Each row has a name. After each piece below comes the name of the row it's from, unless a question asks for something else. Each question is about the rows just above it. Places in a row count from 1.

Columns, left to right: C E A B X U P
lesul: [ 94 160  79  86 162 154  79]
fusa: [130 144 119 123 135 122 117]
rukur: [147 132 138 127 134 137 131]
dilo: [ 78 104  94 174 159 140 129]
Zuna: [104 174  78  94 159 131  77]
tek: [121  89 150 138 118 155 152]
lave: [177  77 202 190  77  93 203]
zam: [ 77  77 203 177 190  94 202]
nusid: [146 127 143 150 112  99 144]
Put [203 177  77 202 190  77  93] back in order: which row is it?
lave
Which column holds this, read top down? [159 159 118  77]
X
Row and place of [137] in the named rows:
rukur, 6
Give the next entry after [104 174  78  94 159].
[131]
One entry of lave was changed: [177  77 202 190  77  92 203]. Where, and from what?
6, [93]

Columns, left to right: M K Q Z L Y S F
sokil: [103 110 126 127 121 119  35 203]
pigo: [ 94  88 128 122 111 147  80 218]
sika: [104  84 131 187 119 105  56 111]
[128] is at row and place
pigo, 3
Row and place of [110] in the named rows:
sokil, 2
Which column holds this, read top down? [110  88]
K
Changed sokil: [103 110 126 127 121 119  36 203]. Place and old value:
7, [35]
Which column holds this, read top down? [128 131]
Q
Where in the named rows is [105]?
sika, 6
Row and place of [121] in the named rows:
sokil, 5

Columns, left to right: D H V R G N
Pag: [149 112 132 127 113 132]
bop: [ 94  46  91 170 189 135]
Rilun: [ 97 121 114  97 209 128]
Tapi: [106 182 140  50  82  51]
Nosal: [ 97 107 114  97 209 128]
Fezu: [118  95 178 116 122 128]
veri: [128 117 115 133 150 126]
soro: [138 116 147 189 190 112]
mupa: [141  96 157 149 104 128]
[190] is at row and place
soro, 5
[50] is at row and place
Tapi, 4

Columns, left to right: zakur sabom nor som Lus
Nup: [167 184 140  79 133]
fif: [121 101 167 134 107]
zepet: [106  35 192 169  62]
giri: [119 131 118 136 135]
Ziz: [ 88  82 123 172 121]
[107] is at row and place
fif, 5
One entry of giri was changed: [119 132 118 136 135]. Where, and from what?
2, [131]
Row and place of [119] in the named rows:
giri, 1

Columns, left to right: ziv Deti bev bolem
tago: [130 134  67 199]
Mez: [130 134  67 119]
vifa: [134  64 109 190]
which: [130 134  67 119]
Mez
One entry of Mez was changed: [130 133  67 119]. Where, and from what?
2, [134]
Put [ 67 119 130 134] back in order: which row is it?
Mez

Columns, left to right: nusol vorat rova Mib sem leme sovo Fibe vil
noti: [101 147 224 192 130 145  90  65 125]
zol: [126 183  62 122 195  95 183 156  84]
Luto: [126 183  62 122 195  95 183 109  84]
Which column holds [84 84] top down?
vil
Which column holds [192 122] top down?
Mib

Columns, left to right: vamok likud Kado movu Pefe Vedi roz rir
Mok: [ 58  80 150 122  89  97 110 124]
pufu: [125 142 113 154 123  88 123 168]
tolu: [154 142  68 166 123  88  94 176]
gep: [183 124 111 171 112 101  99 168]
[ 88 101] is in which column, read top down?
Vedi
[ 89 123 123] is in which column, read top down?
Pefe
Where in the named rows is [80]?
Mok, 2
Where do [183 124 111 171 112 101  99 168] appear?
gep
[112] is at row and place
gep, 5

Columns, left to right: mev miki fud muz
zerif: [104 115 114 139]
Butat: [170 140 210 151]
bem: [120 163 124 167]
zit: [125 133 109 100]
ton: [102 119 146 156]
Monug: [130 141 119 106]
bili: [128 128 127 128]
Levo: [102 118 146 156]
Which column holds this, read top down? [156 106 128 156]
muz
The next entry after [128 127]:
[128]
Which row holds these entries in another order? [119 146 156 102]
ton
Which column holds [124 109] top down?
fud

Columns, left to right: guna vube degig suk Danen zup Mumot
kibu: [127 117  83 163 134 187 130]
tido: [ 71  95  98  91 152 144 106]
kof: [ 95 103 158  86 156 106  50]
Rebu: [169 108 112  85 149 155 142]
selet: [144 109 105  89 123 130 148]
vep: [ 86  92 170  91 148 103  78]
podi: [ 90  98 152  95 144 106  71]
vunun: [145 106 112  85 131 133 150]
[92] is at row and place
vep, 2
Which row holds these entries in another order? [ 95 152 106  90 144  71  98]
podi
The next entry after [109 105  89 123]:
[130]
What is the next entry after [ 90  98 152  95]?
[144]
[91 86 85 89 91 95 85] is in which column, read top down?
suk

Columns, left to right: Kaviv mur libik nama velo mufa sidu
fek: [154 143 154 165 138  90  93]
torig: [122 160 116 144  89 167 151]
vug: [165 155  93 143  90 154 150]
[ 90  93 143 150 154 155 165] is which row reordered?
vug
Row and place of [151] in the named rows:
torig, 7

Columns, left to right: zogep Sab dor Vetes
fatop: [ 89  89 124 157]
Rega: [165 120 104 163]
tunog: [197 169 145  31]
gos: [147 119  80 173]
laguf: [145 152 184  42]
[169 119] is in which column, read top down?
Sab
Which column holds [ 89 120] top down?
Sab
[ 89 120 169 119] is in which column, read top down?
Sab
Where in the named rows is [120]?
Rega, 2

Columns, left to right: Mep Dafa mosod kif
limu: [ 97 171  81 105]
pido: [166 175 214 189]
rilit: [145  96 171 182]
Give the next entry after [ 96 171].
[182]
Changed rilit: [144  96 171 182]. Place and old value:
1, [145]

Columns, left to right: Setep bod buf serav pude viz vopuz
Dumo: [132 102  56 121 117 143 147]
Tuto: [117 121 102 143 147 132  55]
kotut: [124 100 140 133 174 108 110]
Changed Dumo: [132 102  56 121 116 143 147]. Place and old value:
5, [117]
[140 110 174 124 108 133 100] is which row reordered?
kotut
What is the next entry after [143 147 132]?
[55]
Give the next entry after [117 143].
[147]
One entry of kotut was changed: [124 100 140 133 174 107 110]. Where, and from what?
6, [108]
Which row holds these entries in another order? [147 143 117 121  56 102 132]
Dumo

Columns, left to right: Kuguv muri Gebip fav Gego
mopev: [136  59  58 221 151]
nizim: [153  95  66 112 153]
nefop: [161 216 122 155 152]
bepu: [120 127 117 118 134]
Bevoz: [136 150 209 144  85]
Feru: [141  37 176 147 206]
Sel: [166  93 175 155 127]
nolav: [122 162 155 152 216]
Nif: [ 95 114 168 124 107]
rar: [191 223 165 149 172]
kov: [127 206 165 149 132]
sobub: [133  94  69 149 121]
which: [127 206 165 149 132]
kov
Row and place of [150] in the named rows:
Bevoz, 2
Which row holds these entries in another order? [152 161 216 122 155]
nefop
[216 127] is in which column, read top down?
muri

Columns, left to right: tuvev zopi zez bub led nabot
fir: [132  87  97 171  99 180]
pivab: [186  83  81 139 184 122]
povug: [143  85  95 181 102 165]
lolek: [ 82  88  94 163 105 105]
nodul: [179  85  76 139 170  94]
Par: [214  89  86 122 152  64]
Lifi: [141  92  91 154 107 143]
zodu: [167  87  83 163 132 104]
zaluv: [186  83  81 139 169 107]
vavof: [133  84 100 188  91 190]
What is the next entry after [143  85  95]?
[181]
Which column holds this, read top down? [91 83]
zez
What is the next entry after [ 95 181]?
[102]
Where in the named rows is [99]?
fir, 5
Where does [142  92  91 154 107 143] differ from Lifi, and what was there?
1, [141]
which: [186  83  81 139 184 122]
pivab
Where does [131  87  97 171  99 180] differ from fir, and what was there?
1, [132]

Columns, left to right: fopag zon paza dit Ded
tokoz: [117 116 135 153 131]
Ter: [187 129 144  73 116]
fugi: [ 97 141 143 114  86]
lovuz: [167 149 140 125  94]
Nokaz: [133 129 144  73 116]
dotus: [ 99 129 148 188 211]
kame: [188 119 128 103 152]
Lin: [135 179 136 152 102]
zipi: [179 113 129  88 112]
Mas: [158 134 128 107 108]
duk: [134 161 134  98  85]
One entry of zipi was changed: [179 113 129  88 113]. Where, and from what?
5, [112]
Where in the named rows is [125]?
lovuz, 4

Columns, left to right: gilis rata Zole Koz Mevu
buvef: [156  88 152  61 121]
laka: [ 88 156 190 161 123]
Nofep: [122 111 148 221 121]
pedud: [ 88 156 190 161 127]
zuf: [ 94 151 152  61 121]
bofit: [ 88 156 190 161 115]
One entry of laka was changed: [ 88 156 190 162 123]. Where, and from what?
4, [161]
One entry of pedud was changed: [ 88 156 190 162 127]. Where, and from what?
4, [161]
which: [ 88 156 190 161 115]
bofit
which: [ 88 156 190 161 127]
pedud

